In the rows, 128 means zero.
Named turns come first, each shown by rows before and after it. Which turns, in which order, take the first row of each pair that follows to the second? Write the first one first, as in the answered first pair.
A:
[130 118 135 122 144 123 117 124] => [125 130 131 132 150 125 133 137]
[144 126 127 152 151 119 150 151] => [102 120 150 154 120 122 116 124]
[123 127 171 150 114 133 108 118] => [173 120 155 130 137 130 126 129]
E:
[149 146 139 135 151 135 135 144] => [149 152 142 136 146 136 131 138]
[183 164 130 101 134 127 133 129] => [184 162 124 101 134 127 135 127]
[119 153 111  99  93 128 135 128] => [120 148 104  97  95 129 138 127]
[136 136 141  95 109 119 107 127] => [140 136 135  97 107 120 106 117]
P:
[142 152 114  99 126 129 131 147] => [136 141  91 108 122 129 141 133]
[153 157 128 112 106 119 106 128] => [127 131  85 149 114 124 145 130]
[139  80 120 127 131 129 135 110] => [133  96 154 130 146 125 131 157]
[146 106  94 120 143 130 144 114] => [145 125 133 121 161 124 138 162]
Then:
Each pair is two turns apart.
[106  63  93 133 150 139 144 109] => [121 132 192 112 152 130  89 150]
P, E
[116 109  83 120 121 133 167 124] => [140 138 146  72 122 124 125 156]
E, P
[ 83 143 144 163 104 136 124 137] => [118  77 117 155 138 134 147 144]
A, P
[128  99 131  97 102 120 100 119] => [ 81 136 129 139 100 121 127 148]
A, A
[133 156 129  91 127 120 148 132] => [108 161 130 102 111 124 139 112]
A, E
[136 111 114 138 102 128  99  82] => [103 149 107 176 109 128 131 115]
A, A
[130 125 127 119  98 124 117  91] => [121  86 140 121 116 119 117 113]
P, A
[100 143 122 121 117 122 135 143] => [134 136 112 106 134 122 142 147]
A, A
[119 158 115 124 102 130 119 125] => [138 161 104 121 113 129 133 134]
A, A
[128 152 106 129 113 127 133  89] => [133 156 102 133 121 129 140  95]
A, A
[164  94 153 111 148 128 107 133] => [126 156 156 158 149 132 133 163]
A, E
[127  61 122 140 150 156 133  82] => [ 81  90 128 173 142 158 142  99]
A, A
[120  80 101 126 127 131 135 106] => [116 128 172 126 137 127 108 156]
P, E
[146 122 180 130 134 126 104 114] => [172 121 121 136 138 129 138  87]
A, P
[111 118 103 143 133 134 139 123] => [129 123 108 126 119 134 119 100]
P, P
[105 142 128 143 127 128 134 135] => [107 136 117 143 121 128 134 119]
P, P
[106 113 120 150 136 134 127 125] => [131 110 113 145 148 133 141 134]
A, A
[ 90 131 137 145 105 136 146 127] => [ 98 129 128 136  95 139 138 105]
P, P
[143  96 104 127 149 119 137 122] => [ 94 113 126 148 142 118 136 148]
E, A
[102 127 140 117 122 111 131 155] => [ 96 113 118 128 119 116 143 143]
P, P
[115 121 118  94 110 130 113 164] => [133 131 123  91 115 130 118 168]
E, A
[104 141 131 119 131 125 124 163] => [109 160 141 128 117 130 111 132]
E, E
[145  70 107  64 110 133 134 167] => [127  87 138  75 116 130 130 198]
P, E
[131 145 142 111 114 128 122 115] => [122 148 152 121 125 126 130 139]
P, P
[110  79  92 102 131 117 137 162] => [107 131 123 103 136 114 135 198]
P, A
[103 173 142 150 101 135 117 104] => [117 139  92 147 105 140 141  84]
E, E
[135 131 138 109 141 101 111 134] => [121 111 103 132 139 107 133 111]
E, P
[195 138 158  82 140 127  99 132] => [163 174  98 114 102 137 122  71]
A, P
[157 118 123  91 122 118 139 123] => [113 161 128 130 118 121 160 145]
A, E
[126  79  97  96 102 108 112 126] => [115  86 125  89 109 103 106 161]
E, E
[ 93 117 134 130 139 120 147 153] => [119 134 142 101 109 124 107 101]
E, P
[ 94 120 121 162 155 134 140 161] => [ 98  84 147 134 140 133  99 133]
A, P
[127 105 114 130 123 133 131 105] => [118 109 108 136 133 130 149 131]
E, A
[147 131 117  98 131 114 132 109] => [144 126 119  94 141 111 137 128]
E, E
[126 131 173 123 139 132 125 163] => [106 110 137 152 143 134 154 159]
P, P
[ 88 135 121 134 138 111 142 125] => [114 151 138 111 126 110 111 105]
P, E
[116  70 149 104 135 155 126 169] => [ 94  81 151 120 130 157 129 176]
A, A
[ 94 126 144 150  98 123 111  99] => [124 157 115 165 138 123 165 146]
A, A
[102 108 173 187 166 135 121  99] => [109  99 153 188 163 138 126  80]
E, E
[ 96 135 149 139 121 116 130 134] => [139 135 132 131 147 113 153 152]
A, A
[148 124 121 126 152 127 156 151] => [165 130 121 105 128 130 128 106]
E, P
[151 109 150 139 116 109 108 148] => [131 119 153 152 109 111 110 153]
A, A
[140  96 135 151 133 141  95 101] => [145 107 155 142 139 142  86 117]
P, P
[ 98 134 129 127 119 123 118 148] => [119  98 106 119 128 123 126 136]
A, P
[123 119 137 178 134 139 121  93] => [142  99 120 166 146 137 130  97]
E, A
[ 97 140 112 122 126 112 132 136] => [101 117 115 118 133 110 130 145]
A, P
[157 118 105  90 117 132 125 104] => [107 149  98 130 126 131 161 154]
E, A
[126 118 154 123 117 125 103 146] => [112 110 143 140 124 125 119 159]
P, P
[110  91 168 132 121 121  88 134] => [176  86 115 112 140 123 124 119]
A, P
[ 90 142 131 137 102 117 129 130] => [113  98 111 134 131 116 153 147]
A, P
[137 112 140  96 138 135 115 122] => [125 152 140 123 149 137 140 151]
A, E
[116  96 120 120 137 122 120 107] => [108 119 154 127 146 121 113 137]
P, E
[162  77 130  96 143 113 102 110] => [125 157 133 154 164 113 153 178]
A, E
[118 113 149 113 130 134  98 139] => [142 136 148 115 145 134 114 154]
A, E
[ 77 108 124 128 144 132 147 156] => [119 130 149  79 118 134  96 107]
P, E
[ 84 163 143 101  98 121 104 144] => [ 66 149 105 137  98 128 130 122]
E, P
[150  98 119 113 135 124 115 131] => [144 106 137 114 137 122 110 148]
E, E
[105 116 159 123  99 129  89  81] => [ 90 170 133 172 129 129 157 143]
A, A
[110 149  89  78  82 135 160 151] => [126 134  91  66  81 134 150 140]
A, A
[ 86 130 114 140 127 128 147 144] => [125 153 139 103 110 128 104 111]
P, E
[133 153 108 127 110 127 127  94] => [112 118 140 119 108 123  99 101]
P, A
[128 125 103  75  97 127 110 126] => [101 110  91 104 120 123 146 164]
E, P
[119  93 135 106 123 126  82  86] => [160 135 117 122 178 121 146 168]
A, E
[129 139 164 139 142 123 135 146] => [152 146 119 138 136 127 154 114]
P, A
[119 145 152 129 142 119 127 166] => [125 137 111 130 109 127 120  85]
E, P
[124 124 141 115 137 119 122 183] => [125 158 162 124 117 126  97 143]
E, E
[160 130 138 102 120 132 108 107] => [147 140 161 115 139 128 117 150]
P, P
[153 114  75 117 155 129 174 148] => [172 116  75  94 141 129 154 115]
P, P
[110 169 163 103 111 128  70 162] => [188 173 123  88 134 133  93 143]
E, A
[116 169 134 136 110 122 123 115] => [111 171 136 139 115 120 127 125]
P, P
[106 169 115 129 105 121 130 114] => [144 129  99  96 113 118 127 100]
A, E
[111 142 125 132 143 142 132 153] => [138 138 113 108 125 145 112 114]
P, E
[112 132 106 134 122 130 142 118] => [118 111 106 117 124 126 136 119]
A, E
[105  81 149 102 125 126 115 127] => [144 101 134 104 157 123 151 159]
E, A
[118  97 173  79 122 120  86 159] => [ 78 135 168 118 123 123 117 190]
A, A
[121 152  97 114 135 131 155 145] => [144 122 104  85 126 131 125 117]
A, A
[121 119 122  97 142 114 125 168] => [ 93 140 142 113 124 118 106 156]
A, E
[132 145 145 123 148 124 136 197] => [160 110 153  88 139 122 102 163]
A, A
[170 173 108 124 147 159 157 105] => [111 167 104 149 114 161 149  77]
A, E
[145  98 138 133 146 114 125 158] => [144 115 140 116 110 117  92 109]
A, P
[131 118 137 116 130 112 109 138] => [113 130 139 131 127 113 114 142]
A, A
[136 147 137 122 145 116 135 156] => [138 136 105 124 120 122 129  97]
E, P
[116 136  85 104 120 117 158 138] => [ 86 144 131 105 111 115 130 156]
A, P
[135 134 117 156 148 126 163 140] => [163  96 124 121 141 126 130 107]
A, A
[102 115 207 171 156 140 105 119] => [191 106 171 143 180 140 125 101]
E, A
[125 168 146 107 116 120 120 159] => [102 156 126 132 124 123 149 170]
P, P
[112  59 112 173 148 133 150 100] => [148  69 123 132 124 134 109  56]
P, P
[129 123 120 136 119 128 102 114] => [119 122 127 148 134 125 117 150]
E, P
[121 147 118 124 103 124 119 120] => [130 155 110 127 114 123 136 132]
A, A
[158 194 148 148 154 147 102 116] => [132 151 105 165 129 152 109  66]
P, A
[114 102 106 167 137 126 152 129] => [145 150 167 127 138 120 112 156]
P, A
[133 110 151 102 125 126 111 132] => [137 145 149 120 141 127 133 157]
A, E
[ 88  82 127 158 109 137 110  89] => [ 96 103 188 139 132 127 101 159]
E, P
[132 118 153 123 122 132 107 113] => [153 132 126 134 146 135 148 132]
E, A
[129 145 100 117 155 126 148 177] => [122 180 137 122 142 127 122 170]
E, E
[120 121 103 132 116 125 117 115] => [119 112 104 128 125 121 124 139]
E, E
[161 123 181 165 161 136 100 104] => [174 124 139 168 152 140 119  72]
A, P
[131 101 100  68 105 113 115 146] => [ 86  98  97 104 110 114 135 167]
P, A
[153 132 164 116 146 121 112 150] => [128 129  93 155 136 131 160 118]
P, A
[173 184 135  97 127  98 123 118] => [149 185 142 122 147  95 144 163]
P, P
[ 96 130 141 158 150 125 148 180] => [167  91 131 111 167 123 136 162]
A, A
[135 138 145 114 120 127 114 124] => [122 139 147 128 130 125 126 146]
P, P
[137  95 141  98 107 139 104 100] => [106  81 128 135 135 135 145 156]
E, P
[116 105 139 167 129 146 139 112] => [127 107 138 150 120 144 125  91]
P, P
[111 125 122 112 108 136 131 107] => [104 127 138 120 128 130 143 150]
E, P
[140 143 119 149 150 137 142 154] => [143 131  97 151 143 140 148 127]
P, P
[112 158 149 127  96 124 102 115] => [ 86 140 124 162 115 128 141 137]
E, P
